128 stands for zero in the data rows.
Here are some points, each followed by its number:
[119 111 146 124 133 134 127 135 109 105 144 123  83 125 108 123 140  99
  83 156 107 132  78 170] 0
[125  80 153 187 152 144 100 155 114  95 153 158  82 144 146 108 131 114
  97 130  61 107 121 147] 1
[148 128  95 130 127 125 160 111 137 126 118 128 128 110 116 137 120 158
 137 127 123 158 122 118] 2
[125 119 130 195 160 167 112 129  80 103 131 137 113 126 113 137 133 125
 140 134 115 124 108 122] 3
[126 147 113 104 122 119 145 113 127 146 104 116 167 113 123 109  91 128
 151 118 134 153 157 109] 4
[100 114 150 137 165 135  49 152 104 115 154 124 113 186 117 111 112 114
 120 125 132 117 114 165] 5
[118 152  94 120 111 122 159 102 204  99 102 116 155 108 152 122 103 125
 168 109 143 124 155 108] 6
[109 105 156 121 171 130 107 150 128 121 186 127 117 135  98 138 185 104
 106 119 132 101 121 141] 7
[ 98 113 166 136  79 159  91 158 122 153 130 122 122 127 115 128 130 134
  64 157  79  54 117 121] 8
[123 101 152 157 140 123  91 142  75 113 155 155 130 136 118 102 136 111
 107 134  88 102 108 132] 9
[114 116 160 143 129 138 128 113  91 162 168 150 110 157 113 130 140 106
 122 117 110 135 125 174] 10
[131 156 119 145 135 156  97 138 124 109 115 112 110 110 112 159 119 155
 112 116 140 115 112  97] 11
[130 116 134 131 117 147 115 128 125 127 106 110 103 121  98 157 128 148
 111 179 110 141 140  97] 12
[121 102 131 137 150 120 159 130 136 112 143 122 125 133 129 106 153 128
 105 131 113  92  72 157] 13
[133 173 109  63 119 111 136 124 203 127 126 133 162 123 149 116 119 140
 162 112 126 141 134 109] 14
[143 114 169 129 129 109 116 164  70 114 154 158 144  85 105 103 127 122
 136 111 136 128 121 185] 15
[158 123 109 115  97 113 102 103 111 117 116 122 106 122 138 164 118 130
 108 119 133 132 134 113] 16
[121 114 145 129 127 143 118 152  78 111 153 200 111 129 122 118 113 100
 130  78 111  76 116 203] 17
[118 155 177 130 136 131 101 168  89 112 114 164 132 148 141 134 134 149
 120 175 125  72 117 160] 18
[156 125 130 122 142 169 123 145 120 155 127 150 110 131 115 148 128 147
  90 166 117 140 125 109] 19
[119 158 106 128 121 121 156  98 178 122 112 104 142 117 167  94 119 127
 166 110 130 132 137 144] 20
[129 174  99 122 114 100 132 107 181 132  74 105 171 113 182 122  97 137
 155 116 136 145 152  99] 21
[114 129 101 118 147 133 152 114 146 150 146 130 144 100 151 147 116 182
 132 141 130 152 102 102] 22
[111 169 107 118  90 123 145 117 172 129 126 126 162 100 151 138 111 140
 182 100 186 140 169  76] 23
[100 154 104 117 114 118 140 117 179 129 127 117 150 137 166  90 122 178
 165 109 161 116 165 116] 24
[125 109 104 130 117 149 121 141  91 101 147 160 136 152 112  97 100 122
 116 137 155 117 117 147] 25
[209 127 110 153 183 126 117 127 130 127 115 106 125 138 140 148 143 120
 117 122 131 132 126 133] 26
[127 189 100 115  77 117 179 114 158 192  99 108 112 119 147  59 129 133
 155 114 140 127 173  83] 27
[162 114 102 132 122 103 143  77 117 138  80 122 121 108 132 142 132 122
 131 112 149 111 132 115] 28
Which five points above are nearest to each new point by angle, seen from the average point of the numbered points? Their numbers follow each, nearest first.
[148 146 122 127 103 110 140 110 159 151 102 120 153 112 152 131 119 128
 143  98 139 134 185 120] --> 21 23 6 4 27
[127 106 147 157 182 128 118 124 119 158 123 125 127 158 100 167 180 112
 112 148 152 135 121 127] --> 7 26 10 19 3
[184 125 138 167 148 150 126 116 113 120 121 104 144 150 112 140 140 102
 123 138  77 113 122 123] --> 26 3 1 9 12
[128 104 113 134 141 107 165 116 144 118 136  95  80  99 117 130 102  81
 115 118 124 114 102 120] --> 0 13 28 2 16
[123 164 110 112 120 118 141 145 143 172  99  98 139  97 164 117 144 105
 162 107 139 127 142 109] --> 27 21 23 20 4
[154 155 122 116 134 119 118 104 163 137 103 104 147 116 137 133 117 179
 149 138 158 134 120  75] --> 21 23 14 22 24
[135 131 113 115 127 127 149 103 157 131 113 109 152  99 145  80 116 128
 169  86 158 125 143 121] --> 20 6 24 23 4
[121 129 108  97 144 124 134 123 105 132 120 117 171 126 134 168 154 105
 114 118 127 111 134 172] --> 7 28 26 10 17
[135 105 121 143 201 133 120 156 117 112 132 127 121 110  73 151 157 128
 122 119 168 130 120 186] --> 7 15 26 3 0
[123  93 179 142 108 141 125 163 117 111 132 149 120 152 108 134 155 114
 112 139 107 176  93 131] --> 0 1 10 9 7
[165 137 121 143 130 109 116 103 121 128  98 112 154 130 104 151 152 134
 150 111 145 115 138 118] --> 28 26 16 21 2
[138 126 121 135 131  93 144 102  83 150  95 106 120 108 127 115 153 103
 127 129 160 152 127 139] --> 28 4 16 26 27
[ 98 109 135 149 142 163 116 148 110 107 164 133  79 137 117 104 127 131
 103 158 113 103 114 140] --> 1 0 9 5 3
[141 122 102 128 132 145 104 115 140 128  99 129  99 138  92 136 126  96
  91 133 123 112 121 111] --> 12 19 16 11 0
[143  99 142 136 131 165 109 148 115  65 139 145 126 145 103 139 129 120
 114 192  54  87 103 153] --> 1 9 0 18 8
[134 111 106 165 155 154 106 144 118  94 150 119  91 153 120 131 167 125
 103 114 106 103  86 135] --> 1 3 13 7 0
[116 113 163 130 120 123 141 139 140 121 140 132 111 121 102 125 101  81
 110 132 128 132 115 153] --> 0 10 15 17 7
[122 129 172 124 131 156 123 174 113  98 137 139 114 162 106 152 129 119
 124 139 124  98  89 116] --> 18 7 0 5 8
[126 138 134 112  56 107 155 120 129 163 129 121 143 127 145 135 148 153
 140 115  77 146 103 105] --> 27 14 2 22 21
[ 90 131 126 126 107 124 124 121 134 169 135 108 112 132 146 129  97 169
 120 110 148 192 139 113] --> 22 4 23 24 27
[148 135 105 115 142 128 144 120 123 123 149 132  97 121 131 169 142 136
  94 135 113 126 109 119] --> 19 16 0 26 2
[154 123 120 130 127 127 122  83 130 135 131 109 135 140 151 126 159 145
 130 136 143 125 110 108] --> 28 26 16 22 2
[114 135 129 123 127 138 100 137 148 137 125 102 110 124 124 110 112 144
 119 115 119 145 125  89] --> 11 12 27 21 14
[ 86 114 166 126 140 144 106 167  87 116 130 137 100 123 113 123 140 105
 109 147 115 131 114 164] --> 0 9 5 7 10
[104 112 133 132 151 139  80 124 132 126 130 140 132 146 108  98 133 124
 142 106 118 122 110 129] --> 5 9 7 1 3
[132 107 134 155 177 122 113 148 108 154 141 142 115 153  88 129 173 126
 119 128 125 126 118 112] --> 7 9 3 10 5
[152 118 115 104 140 131 129 147 123 169 141 116 124 109 156 155 121 129
 169 108 128 159 120  62] --> 22 23 4 2 14
[165 159  92 116 128 117 154 115 159 150 107 108 160 139 162 131  98 152
 133 104 140 138 161 116] --> 21 4 6 14 24
[160 158  94 104 125 119 148 108 134 127 121 110 144 118 174 146 127 131
 126  89 141 146 121 108] --> 21 14 23 6 20
